The rows below fall into families. The same turns and mirrors carry the whole set onto itself and the rows of a family onto each other. For each named row, which other rows are in its family? Write them in the order they are listed.
These 28 rows form 7 families of 4 rows each.
k703: [-23  -9   6  34 -13   1  -5 -37 -21 -20  10  -7  31]
k646: [-13 -25 -34 -23   1  15  -5 -23  20 -38   5   9 -16]
k41: [-64 -33  -8 -31  43  31  -1  16   7 -26 -28  -4 -10]
k10: [-18 -11   9  43 -21   5 -14 -34 -17 -23   2 -13  15]
k525: [-70 -27   2 -25  38  18   1  22   0 -13 -28 -14 -26]
k107: [-57  -5  26  29  25  43  -4  12 -18   9  13 -33  12]
k14: [-24  -9  -2  33  -8  -7  -3 -44 -16 -27  12  -2  25]
k65: [-55 -19  -6 -36  38  22  14  11   3 -33 -31   7 -15]
k422: [-23 -18 -38 -26  17  17  -5 -27   6 -39   2  15 -29]
k492: [ -1 -20 -32 -20  16   8  -3 -23   8 -33   5   9 -29]
k755: [-28 -13   5  44  -8  -6  -5 -28 -30 -23  15  -5  18]
k545: [-31   1   5  49 -15   1  -8 -20 -31 -20  -1 -11  16]
k391: [-30  -9   6  44 -13   7  -6 -35 -30 -18  13 -12  23]
k395: [-18  -5   7  44 -11  -2  -2 -30 -21 -33  13 -21  14]
k353: [-21 -19 -40 -16   5  25  -7 -24  10 -39   2  15 -32]
k48: [-53 -20  -8 -29  55  22   3  17   2 -19 -30  -9 -17]
k240: [-16  -9 -37 -18  13  17  -3 -36  13 -39  -1   5 -28]
k756: [-60  -7  33  35  19  41  -3  -4 -22   7   7 -32  10]
k819: [-61 -13  23  41  34  41   4   1 -16  -1   4 -41  11]
k993: [-62 -10  29  40  17  43   9 -14  -4   7  13 -31  10]
k895: [-63 -14  23  36  20  43  -6   0  -6  10  -8 -39  14]
k102: [-62 -29  -8 -38  38  26   4   9  -1 -20 -26  -1 -27]
k491: [-12 -11 -38 -12   7  21  -1 -40  10 -43   3   9 -18]
k151: [-60  -8  24  24  23  49  -2  19 -17  11   3 -32   4]
k350: [-67 -28  -9 -30  34  21   3  16   1 -20 -31 -13 -27]
k546: [-57 -10  29  33  21  55  -1  -1 -14  11   1 -25  13]
k812: [-61 -27  -2 -27  46  17   9   5  -2 -21 -34  -2 -27]
k112: [-22 -21 -39 -19  15  16  -5 -17  18 -21   8  17 -32]

Same family as k819: k41, k10, k492
Same family as k240: k703, k107, k350
Same family as k391: k422, k756, k102
Same family as k755: k353, k546, k812
Same family as k545: k65, k993, k112

The rows below fall into families. The same turns and mirrors carry the whole set onto itself and the rows of a family onto each other. For each named row, which other rows are in its family? Write them in the order they are listed.
These 32 rows form 4 families of 8 rows each.
k902: [  6  45   7 -32  13  -3  11  17]
k721: [-26  39  23  24  22  19  34  30]
k768: [  6  36   2  34 -42  13  10  -1]
k763: [-24  30  11  39  12  24  30  27]
k197: [ -2  22   2   5  37  29 -19  51]
k579: [ 20  20  -5  -7 -10  54   4  49]
k122: [-16  44   8  26  13 -15 -12  -8]
k916: [-14  56   1 -35  -2  12  16  18]
k639: [ -9  18  -5  53  -9  42 -14  24]
k457: [-30  25  -6  34  22 -10  -5  11]
k371: [ 10  13   2  54   3  24 -13  20]
k598: [ 18  27   6  -3 -23  10 -38   6]
k480: [ 26  29 -17   1 -13  23 -36   9]
k890: [ -5  31   3  17 -32  35  23  -9]
k24: [ -8  27   6 -18  46  26  -8  38]
k889: [-17  36  -1  19  28  29  35  30]
k345: [-19  40  -1  26  -3 -24 -11   2]
k510: [ 11  33   7  -4 -16  64  13  32]
k702: [  0  35  -1   5  33   7 -23  46]
k990: [ -5  48   8  20 -36   9  17 -11]
k313: [ 24  43  -4 -18 -10  10 -31  10]
k169: [ 20  35 -10  -9   1  -1 -30   2]
k156: [15 34  6 -4 10 58  4 40]
k654: [  8  20  -8  47 -16  34 -28  22]
k463: [ -8  50  12 -30  23   4  26  17]
k877: [-20  35  10  27   0  44  34  39]
k589: [  4  53   4  11 -42  28  21   3]
k923: [ 27  46   7 -14 -16  50   0  27]
k149: [-17  33  -4  25  17 -27 -23   5]
k497: [  0  20 -15  42   2  39 -32  34]
k853: [ -6  17   4   7  44  11 -25  37]
k144: [ -7  47  18 -16   1   1  26   2]

Same family as k877: k768, k457, k24, k169, k923, k497, k144
Same family as k853: k902, k721, k639, k480, k345, k156, k589
Same family as k916: k579, k122, k371, k598, k890, k889, k702

